W =
[[-23  -3  -7  -1  23  11 -12  -3 -12   4  12   2  37]
 [-15   1 -19  23  32 -17  26  12  26   0  10   4  31]
 [ -7  23 -16 -11   0 -34   0   9   0  24   3  -2  -8]
 [ 17  17  -4  -3 -18 -31  15   9  15   9  -9  -3 -37]]
Indices start at 1.
row 1 col 1 => -23
row 1 col 12 => 2
row 3 col 11 => 3
row 2 col 4 => 23
row 4 col 8 => 9
row 2 col 8 => 12
row 4 col 2 => 17
row 3 col 2 => 23
row 4 col 4 => -3
row 2 col 10 => 0
row 4 col 9 => 15
row 3 col 5 => 0
row 2 col 13 => 31
row 2 col 2 => 1
row 3 col 6 => -34
row 2 col 9 => 26
row 3 col 4 => -11
row 4 col 3 => -4
row 4 col 13 => -37
row 3 col 9 => 0

arr =
[[  8  14  15 -10]
 [-25  31  22   4]
 [  2 -11  -5   2]
 [  3  -4  -3  -1]
 [ -3  -2   0   3]
 [-18  34  22  -1]
 [-11  14   4   5]
 [  4  -2   2  -1]
 [-19  20   8  10]
 [  4 -10  -6   0]]
Indices start at 1.
row 1 col 1 -> 8
row 7 col 1 -> -11
row 5 col 2 -> -2
row 2 col 2 -> 31
row 6 col 3 -> 22
row 6 col 2 -> 34
row 1 col 4 -> -10
row 8 col 3 -> 2
row 6 col 4 -> -1
row 4 col 4 -> -1
row 8 col 1 -> 4
row 10 col 1 -> 4
row 3 col 3 -> -5
row 10 col 4 -> 0
row 4 col 1 -> 3
row 3 col 4 -> 2
row 6 col 1 -> -18
row 2 col 3 -> 22
row 7 col 4 -> 5
row 1 col 2 -> 14

m = [[30, 15, -5, 1, 20, -11, 3, -8, 10, 8, -7, -1, -9, 0, -17, 9], [9, -12, 13, -7, 1, 6, -8, 7, -1, 2, 14, -16, -25, 9, -1, 28], [-4, 12, -8, 4, -3, 0, 13, 0, 13, 15, 18, 8, -16, -7, 4, 25], [0, -10, 15, 2, 5, -12, 12, 0, -6, 12, 17, 0, 24, -13, 2, -13], [-13, 10, 4, 0, -22, -15, 8, 7, 5, 19, 10, 12, 13, -15, 8, 20], [0, 12, -7, 2, -18, 20, -4, 0, -27, -5, -9, -14, 5, -2, -17, -7], [-13, 8, 35, 11, -5, -19, -12, -4, -6, -11, -7, 11, 3, 6, -1, -2]]
Indices start at 1.
(1, 1) => 30
(6, 9) => -27
(6, 1) => 0
(1, 14) => 0
(4, 3) => 15
(6, 10) => -5
(3, 7) => 13
(4, 10) => 12
(3, 15) => 4
(7, 15) => -1
(3, 6) => 0
(1, 12) => -1
(7, 3) => 35
(7, 5) => -5
(1, 2) => 15
(4, 5) => 5
(4, 8) => 0
(1, 3) => -5
(2, 9) => -1
(3, 11) => 18
(3, 4) => 4
(5, 3) => 4
(2, 12) => -16
(3, 12) => 8
(6, 14) => -2
(3, 9) => 13
(7, 12) => 11
(4, 6) => -12
(1, 13) => -9
(6, 8) => 0
(7, 14) => 6
(4, 1) => 0
(7, 8) => -4
(7, 6) => -19
(5, 10) => 19
(3, 13) => -16
